In the rows, zero is written as 128.
One turn sends every row of this set to another row. A few are shown first. Where does it send the rows asked after them?
Nosi: [118 132 136 132 114 138 103  88 117 122 164 143 114 151 145 147 118 126
 144 134 105 106 152 116 110 126 133 120 150 100]
kuv: [ 96 143 129 108 123 143 133  99 184 120 108 155 105 154 154 140 160 109
 141 131 152 118 106 124 147 159 122 126 123 136]
zomur: [139 139 121 113 107 117 165 129 128 134 130 114 118 136 133 161  83 126
  94 108 150 149 127 142 148 125 129 126 145 129]
lagez: [131 141 111 129  97 112 168 130 115 136 130 126 128 116 141 135  96 132
 107 122 151 123 118 158 158 117 156 100 136 129]
dar: [101 132 140 134 101 146 130 146 158 130 121 160 132 157 138  98 113 120
 147 130 173 154  91 138 153 129 154 124 129 130]
Pem: [122 138 119 131 131 131 100 101 112 113 167 137 107 140 114 151 142 113
 110 117 111  90 142 135 114 129 150 127 138  98]
tero: [104 132 122 116 122 119 140  78 169 112 111 152 112 173 162 119 161 131
 136 134 155 126 126 141 129 156 130 140 137 133]
bim: [144  94 133 132 155 123 123 123 110 124 150 138 135 157 115 141 143 131
 104 114 136 122 157 108 134 161 138 117 125 160]
luvi: [112 140 123 118 127 145 155 137 139 113 120 144 111 128 132  95 102 127
 135 123 145 178 145 138 135 128 139 163 127 133]
kita: [135 119 130 131 106 109 153 154 128 126 124 170 106 142 126 162  95 137
 131 124 171 120 102 117 137 101 157 142 129 137]
fepoz: [107 116 126 134 110 140 170 139 154 118 139 154 134 118 134 123 143 116
 136 137 168 169 118 149 162 140 152 106 124 152]
Muk: [114 137 137 112 123 133 134  64 142 110 101 147 117 152 148  91 152 115
 122 133 141 125 128 140 128 131 128 154 118 124]
fon: [124 109 121 125 108 117 129 143 117  86 163 165 139 127 150 127 143 117
 141 123 135 110 151  99 122 144 119 109 154 142]
gudit: [131 131 136 141  92 112 167 143 115 133 122 157 129 126 126 139 109 121
 125 117 162 104 105 128 160 100 163 110 130 128]
nuf: [139 138 133 116 126 121  60 153 136 115 143 148 121 148 137 111 122 133
 110 124 141  99 133 118 126 135 140 126 128 135]
Nem: [115 146 125 125 131 153 148 147 152 117 118 122 112 122 107 111 134 106
 102 116 157 160 121 156 164 142 157 131 119 129]
donem: [122 124 100 132 139 141 110 145 110 103 137 129 131 157 116 136 137 107
 117 122 138  92 116 120 138 172 152  89 142 110]
sov: [115 114 131 143 132 127 110  93 130 140 176 149 119 166 131 177 143 129
 137 124 121 101 140 121 121 150 146 105 143 123]
kopi: [136 109 128 112 122 164  97 124 108 120 138 130 119 122 150 131  99 125
 136 157 120 130 145 107 142 145 125  99 136 136]
getin: [108 128 117 108 141 146 139  78 133 112 108 153 103 124 127 113 163 106
 112 137 142 119 109 145 136 138 136 152  97 140]
durad: [143 138 128 116 122 111 159 147 139 131 124 144 117 161 125 166  77 135
 116 119 159 146 124 121 127 117 142 143 125 123]
Zime: [102 141 120 106 142 147 151  98 160 119 111 167 112 124 143 135 158 102
 141 147 139 122 113 126 141 150 130 126  87 141]
Vevik: [100 116 121 139 127 132 157 133 135 121 126 158 118 173 117 107 125 129
 133 100 169 159 111 135 136 142 151 161 143 141]
roka: [121 140 147 128 122 139  80 113 146 141 174 150 115 135 132 167 135 116
 126 133 117  95 129 123 130 129 143 101 120 124]
san: [124 130 130 128 128 125 118 105 125 116 186 159 121 111 129 162 149 114
 126 132 107 104 156 122 117 125 138 111 118 126]

getin goes to Muk
Nem goes to luvi
durad goes to kita
And these:
kopi goes to bim
Pem goes to Nosi

One turn sends every row of this set to another row. A few are shown first. Where does it send the rows asked after them?
H: [137 105 115 149 129 132 104 124 122 161 162 146 120 139 139 149 116 125
 122  98 105 155]
R: [165 148 126 135 139 132 119 140  95 140 114 130 144 111 127 108 157  93
 128 151 114 133]
Y: [132 115 123  99 138 106 119 152 139 119 111  95  94 162  99 142 139 120
 129 142 118 138]
Q: [124 131 155 138 129 126 155 132 136 132 140 130 143 164 165 120 139 120
 151 136 118  93]
L: [119 121  85  85 119 152 118 115  98 129 148 129 110 134 122 127 155 120
 179 136 116 126]
U: [128 135 152 141 124 123 154 135 139 132 153 137 138 158 168 115 141 138
 148 128 120 102]
P: [139  86 112 156 139 123 118 127 137 157 162 122 104 143 144 142 131 129
 109  98 119 131]
K: [167 134 124 140 147 124 130 142 108 136 115 111 129 114 131 102 171  97
 116 151 125 113]
T: [137 120 119 106 130  99 118 158 145 118 136 104  87 152 105 134 142 150
 123 130 125 150]
W: [127 144 155 138 119 128 146 133 130 134 153 150 148 157 166 119 132 135
 157 128 114 115]
E: [132  97 119 143 138 140 105 118 116 163 135 134 128 149 134 157 112  92
 128 111  98 141]
M: [118 111  84  86 126 149 125 115 105 126 142 115 102 138 123 124 163 114
 171 139 122 111]
B: [132 132 126  95 130 114 106 150 125 124 112 116 110 158  95 148 124 117
 142 142 106 160]
C: [133  80 116 148 148 131 119 121 131 158 135 112 111 154 139 149 128  96
 114 112 112 118]
D: [169 154 123 140 130 125 118 145  99 138 137 139 138 101 131 102 160 120
 124 139 119 145]
J: [136 137 122 101 122 107 106 156 131 122 137 124 102 148 101 141 128 147
 136 129 113 172]
F: [124 140 157 134 124 132 147 130 128 135 137 142 151 163 163 124 130 117
 159 137 111 105]
N: [122 110  82  92 123 144 129 119 111 124 157 116  94 133 128 118 168 133
 165 131 128 113]
G: [170 139 120 145 138 118 130 147 112 134 138 121 124 105 136  95 173 125
 111 138 130 125]
V: [123 121  83  92 116 146 121 119 105 127 164 130 102 128 127 120 160 139
 171 128 123 128]

K goes to G
E goes to C
And these:
Y goes to T
M goes to N
F goes to Q

